Each path below is one point turned by a fixed rotation once a step. After each direction that follows a path, write how fast that rotation turns it, in degrees per step (0 if it stays still).
Each turn is a multiple of 5 degrees from 10 to 175, or 0.
Each row of a path follows its step; steps can be skipped.
Rotation 1:
step 4: [-11 -15  -4  -4   7  -4  -5   7   0  -4 -13   1  -1  11 -12 -10   8 -10
  -4  -2   8 -12   7  -2  -7  -2 -13  -7  -2 -13   4   2 -14   2  11   0
   5]
step 7: [ -4  -6   1 -12   6  -1 -13  -8   6  -4  -8  14  19   8  -9 -13  -4   9
  -9   2  14   2  -2  -1 -11  -2   5   6   6 -12  -5   2   2  -3   9   2
   6]
step 9: [ 10  -1  -2   1  -1   6   7   5   4   6  -5   6   1   4  -3  -6  -5   1
   5   3  29  -4  16 -11   0 -14  -4   3  -6  -5   1  14   5   9   5  -4
   9]
step 10: [  5  -4  10   5  -6   9  -8   8   7 -11  -7  -2   7   2  -3 -12  -4  14
  -7   7  13  10 -10   8   6  -6  -6  13  -7 -13   6  -5  11   8   6   0
  -6]
step 11: [ -8  -5  -7  -7   4  -6  -5  11  -1  -1   6   1  17  -2  -8  -8  18   6
  -6  -2  16  -4 -10  -4  12  -8  -1   8  -4   1   8  17  -2   6  -5  -2
   2]
step 12: [  2 -20 -14  -7   2   2  -7   0  10  -8  -7  -7   0  -2  -8  -2  -5  -1
  -3  -8  11   3  10  -8   3  -7 -18   3  -4 -13   8   1  -9   3   9 -12
  -2]
step 13: [ -2   4  -1  -3   0  -4   3   0   4 -18  -1  -2  -5  13  -9  -3   3  -1
  -6   5  10  12   5   3  11 -20  -4  -4 -16  -5   8  -1   5  14 -14   1
  -1]
step 15: [ -7  -6   1  -8   9   0  -9  -3  -1 -13  -8  -3  22   7 -12 -12  -4  -4
 -16 -17   1   7   3  -6  -1   4   1   0  -4 -15  -2  -1   0   9  -3   1
   2]
step 17: [  3  -3  17   0   1  -5  11   7   5   1 -10  16  -3   4  -7 -12  -6   1
  -6  -5  14  -4  13  -1  -2 -10  -9  -4   2 -18  -5  -2   0   9   1  -3
  13]
step 24: [  2   5  -5 -16  -3  -7  -4  -7   8   2   7   5   7   0 -15   5   3  -1
 -15   9  23   0   0   5   2 -20   2   4  -9  -5  -3   7   1  -2   3  -4
   5]
[-2  1  1  2  4  3 -2  1  0 -4  4  0  1 -4  1  3 -3 -2 -1 -2  7  3  1 -1
  4  0 -1 -2  2  1  2 -1 -1 -1 -4 -3 -5] => 25
[ 2 -2 -5  1  1  2  1 -4 -2  2  0 -4  1  0 -3  3 -3 -2  1 -3 -2  0  7 -5
  2  1 -1  0 -4  3  0  2  1  4  2  0 -2] => 100
[-2  0  0 -4 -1 -1 -3 -3  4  0  2  1  5 -6 -3  2  4  4 -3 -1 -3  1  0 -3
 -1 -2 -3  1  1  2 -3 -1 -2 -2  0  1  1] => 85
Rotation 2:
step 2: [  3 -11   8  -1   3   1  21 -14   3  -8  -2   3   9   5 -10  -6   4   8
   6   2  -2  -8  -7   4  -2  16   4   1   1   2  10  -9 -16  -2  -3   0
 -19]
step 5: [-10  -9  10 -11   2  -1   9   8 -16  -3   7   2  18  23  -9  -3   5  -6
  -2   2  -3  -2  -1   1   2   8  -6   3  -6  -3  -1   1  -4  -4 -10  10
  15]
step 6: [  9   2   7   2   9  -3   7  -2 -11 -12  -6  -2   8   7  -5 -10 -13   5
   5 -18   7   4   6  -4  12  -2 -10  10  11  -6  -7   7  -8  -6  -8   8
  13]
step 7: [ -5  -3  -6 -15  -5  10   5  13 -11 -16   1   4   0  -3   6   5  -8  10
  13  -3   7   6  14  -8   7   7 -11   7  -4   9 -11  -2 -12  -1 -11   1
  -3]
step 8: [ -4   1  -6  -4 -15  13   7 -12 -11  -7   7  -6   2  -8 -10  -6  -2   4
  11  10   7  -5  -4  -3   6   9  -9  16   0 -16   3  -3 -11  -6  -5  -4
   8]
step 11: [ -7  -7  -3  11   0  11  -1   4  -7  10   2   4   1   7 -22  -1  -7  12
   1   9   3 -19  15  -3   1   3  -2 -10  -1   4   6  -6  -9  -5   8   9
  11]
step 14: [ -5   1  -1   1   5  12  17   1   8 -15  -7  -3   3  -4  -4  -6   5  18
   2   5   6  -6   2  10   0   9  -9   7 -25   9   4  -7   3  -9  -1   4
   2]
step 20: [ 10 -17  -5   2   1  14  14  -8   0  -6   1 -12   7  -2  -3 -11   1 -14
   2   6   5  -2  -2  -8   7   2   7   8  -3   9   3 -18 -14  -9  -5   6
   0]
step 21: [  3   1   3  -4   6  -8   0  -5   6 -12  13  -5   6   6 -12   8  -4   1
  -3  -3   4 -21   8  -2  -2  11  10  10 -10   1  -6 -12  -9 -12  -4  18
   3]
step 23: [  3  -5  -1  -7  -4  -1  13   5 -11   4  -1   3  20  10 -17   3  -3   2
  12 -11  14   0  13  13   7  -7  -6   0   1   2  -2 -13  -8   3  -1   5
  10]
[-1 -1  0  1  0 -2 -1 -2  0 -3  4 -1 -2  5 -3 -2  3  3  2  2 -4 -2 -1 -1
 -2  5  2 -4 -2 -7 -2  3  1 -1  0 -3  1] => 110
[-2  6  0  1  0  2  0 -3  2  0 -2 -1 -2  1 -3 -1  5  2 -1  0  2 -2  3  0
  1  2  0 -3  2  5  6  1  5  4 -1 -2  1] => 25
[-5  0 -3  7  3  5 -1  0 -1  3 -2  3  0 -3  0  1 -2  3 -4  0  0  1 -1 -1
 -3 -1 -4  0 -4 -1 -2  0  2 -2  3 -3  1] => 20
[ 2  0 -2 -7  0  2 -1 -2  0  0  2  1  2 -4 -1 -5 -2  7  4 -2 -1  2 -4 -1
 -1 -2  1 -1 -2  0  2 -2  0  2  0 -3 -2] => 65
[ 2 -5 -2  0  4 -3 -2 -3  1 -1  2 -3  1  5  0  2 -1  0 -1  0 -2 -4 -1  1
 -3 -3 -5  0  1  5  4 -5  0 -1  2 -1  0] => 40
[-5 -2  1  0 -3  2 -1  4 -1  0 -1 -6 -2  2  6  1 -2  1  0 -1 -1  3  5  0
 -4  1  1 -1  0 -1  3 -3 -3  4 -1 -3 -2] => 120
